Here are some points:
array([-41,   7, -50, -65, -19,  14,  -6,  14, -62,   9,   5, -71,  11, -50,  -6,  -1])
array([-35,  23, -59, -46,  28, -22, -37,  16,   7,   6, -12,   9,   4,   6, -45, -12])
array([-39,  -5, -39, -85, -23,   5,  37,  40,   4, -13,  -3, -35,  14, -11,  11,   4])
array([-32, -49,  -2, -35,   1,  30,   0, -20, -65,  -6, -41,   5,  37, -40, -61, -10])
array([  5,  18, -58,  -5,  11,  37, -35, -13, -53,  26,  11, -23, -15,  15, -31, -23])
array([-47, -35, -44, -34, -35,   8, -15,  -8, -31, -16,  -6, -43,  25,   4, -48,   4])
array([-62, -14, -67, -19, -25, -21, -12,  -8,   5,  18, -33,   9,  30,  27,  11,  -1])
array([-51,  15, -49, -28, -31,  42, -18, -49, -30,  -4, -17, -36,   1, -71, -52, -55])
array([ 17,  -7,  64,  62,  16,   6, -24,  10,  54, -14, -10,   0,   0, -41,  41,  73])
array([ 47,  34,  17,  32,  43, -14, -42,  22,  55,  22,  15,  -9,   1, -28,  44,   3])
array([ 36,  -7,  53,  51,  -8, -11, -29, -25,  52,  37,  11, -14,  14, -30,  84,   2])
array([ 46, -19,  43,  29, -34, -27,  20, -43,  45,  21, -37, -22,  -6,  25,  78,  59])
array([ 30, -22,  62,  32,  -9,  16, -20,  -9,  82,   5,   0,  -6, -16, -29,  48,  41])
array([ 35,   7,  73,  33,  35,   2,  -7, -10,  49,  24, -10, -27,  22,   3,  64,  52])
array([ 20, -22,  40,  32, -18,  -8,   9, -38,  63, -10, -17, -38, -23,  13,  55,  96])
array([ 50,  14,  31,  59, -10,   8, -32, -34,  51,  10, -16,  12,  -4, -11,  35,  41])
array([ 45, -17,  74,  57, -16,  15, -20, -16,  40,  21, -48, -32,  -2, -33,  33,  62])
array([ 55, -20,  31,  18, -14,  -8, -26, -11,  42, -15, -25,   6,  -1,  -5,  29,  60])
array([ 52,  16,  64,  38,  19,  14, -28, -18,  61, -15, -44, -36, -28, -16,  72,  44])
array([ 44,   1,   6,  63, -19,   3,  -5,  -8,  58, -33, -28, -37,   0, -26,  35,  57])
array([ 38,   5,  64,  66,  -3, -11, -18,  -6,  24, -28, -34, -26,  -1,   9,  95,  51])
array([ 27, -38,  55,  73,  -8, -46,   8, -27,  61,  -3,  -7,  -7, -25, -18,  68,  84])
array([ 35, -11, 100, 101,  -7, -16,  24,  15,  74, -39,   4,   0, -26, -34,  25,  24])
Then 12 other points, each followed by its number:
array([ 25, -26,  72,  63,  36,  33,  -6, -29,  75,   0, -14, -49,   0, -31,  34,  39]) 0
array([ 70, -20,  27,  58,  -8,   6, -19, -11,  28,  13, -35, -29, -20, -36,  81,  33]) 1
array([ 73,  21,  48,  80,   0, -10,   8, -43,  41,  17, -35, -23, -20,  15,  58,  46]) 2
array([ 42, -18,  52,  63,  11, -27, -13, -18,  75,  55,   7,  16, -39, -13,  34,  48]) 3
array([ 43, -43,  42,  50, -13,  16, -29,  -9,  28, -15, -28, -12,  16,   6,  29,  34]) 4
array([ 35, -35,  88,  55, -12,  14,  19, -32,  59,   1, -52,  20, -29, -28,  50,  59]) 5
array([ 61, -14,  54,  49, -29,   7,   4, -11,  18,  38, -48,   1, -18,  12,  35,  63]) 6
array([ 49, -15,  48,  89, -16,  10,   2,  -4,  29, -18, -14,   0, -25, -20,  61,  61]) 7
array([ 39, -57,  34,  43,  34,   9,  -4, -24,  51,  -9,  -8,  -5,   4, -34,  40,  56]) 8
array([ 48, -25,  40,  58,  -7,  -3, -29, -41,  61,  12, -34, -30, -10,  -3,  43,  51]) 9
array([ 35,   1,  71,  53,  51, -13, -16, -14,  55,  -9, -11,   4,  -8,  23,  54,  58]) 10
array([ 51,  -9,  39,  51, -15,   6,  14,   0,  28, -19,  -4, -55,  -7, -61,  62,  75]) 11
Which of these numbered points is nearest to each point below, looking only along the 3 directions in which the first points spread most? Its number follows each.
array([-49, -43, -32,  -5, -17,  21, -29,  -5, -21, -32,  22,  15,  26, -12, -25,  -7]) > 4
array([-48, -55, -28, -40,  18,  25, -37, -31, -44,  -2, -12, -18,   5,  19, -48,  -6]) > 4
array([-28,  19,  -6, -31,  -5,  68,  65,  36,  -9, -45, -20, -36,  11,   6, -37, -46]) > 4
array([  7,   5,  18, -31,  13,  -2,  13, -19, -20, -15, -23, -22,  94, -51, -13, -26]) > 4
array([-34, -15, -39, -45, -15, -24,  -7, -39, -54,  11, -21,   2,  36,  22, -53,   5]) > 4
array([-59,  10, -57, -36, -52,  14, -16,  -4, -18,  19,   1, -21,  26, -25,  -8, -15]) > 4
Here are 12 other points, each followed by its number:
array([ 81,  -6,  37,  50,  -1,  10, -22,   6,  38, -14, -13,  -4, -29,  -3,  57,  15]) 0
array([ 66,  24,  54,  24,  10, -30,   4, -10,  61,   6, -13, -46,  -5, -21,  73,  58]) 1
array([ 45,  -7,  69,  59,  -3,  11, -11,  -2,  66,   3, -33, -21, -16, -66,  45,  52]) 2
array([ 66,  33,  84,  50,  11,   9,  15, -21,  35,  10, -15,  -3,   0,  -3,  39,  57]) 3
array([ 39,  12,  45,  73,  17,  -2,  -9,  10,  50,  -8, -12, -11,   5, -15,  53,  64]) 4
array([ 55,   8,  69,  76,   4,   4, -16, -26,  53,  -7, -32,  -5, -19, -18,  40,  61]) 5
array([  9,  12, -69, -21, -25,  13, -15,   7,  -7,  20, -21, -47,  19,  -9,  -2, -32]) 6
array([-19,  -2, -36, -80,  28,   8, -14, -22, -49,   6,   5,   9, -27,  15, -62, -44]) 7
array([-39,  23, -47, -28, -42, -20,  19,   7,   6, -30, -30, -18,  39,  31, -43, -18]) 8
array([-31, -35, -54, -46,  -2,  23, -17, -47, -37, -16, -14, -20,   5, -17, -45, -66]) 9
array([ 24, -40, -29, -61,   1, -51, -47, -24, -15, -50,  11, -31, -15,   3,   0, -60]) 10
array([-24,   1, -42, -70,  16, -13, -22,  -8, -24, -30,  -9,   8,  33, -36, -34, -27]) 11
The same question for these:
array([-50,  -9, -55, -79,  14,  35,  38, -17,   8, -44,   6, -34, -11, -37, -37,  -9]) > 9
array([-69, -47, -41, -14,  32, -33, -43, -34, -11,  40, -24, -43,  43, -20, -43, -35]) > 11
array([ -6, -31, -23,   6, -10,  44, -39,  -1, -63, -47,  -8,  15, -23, -32, -55, -24]) > 9
array([  1,  13, -59, -19,  19, -14,  -1, -71, -66,   4,  59,   3,   0, -12, -32, -19]) > 11
array([-23,  13,  17, -33,  22, -21,  28,  31, -27, -26,  68,  79, -33,  31,  21,   1]) > 10
array([ -7,  18, -22, -22, -12,  17, -14,   3, -47, -13, -30, -11,  42, -14, -49, -76]) > 9
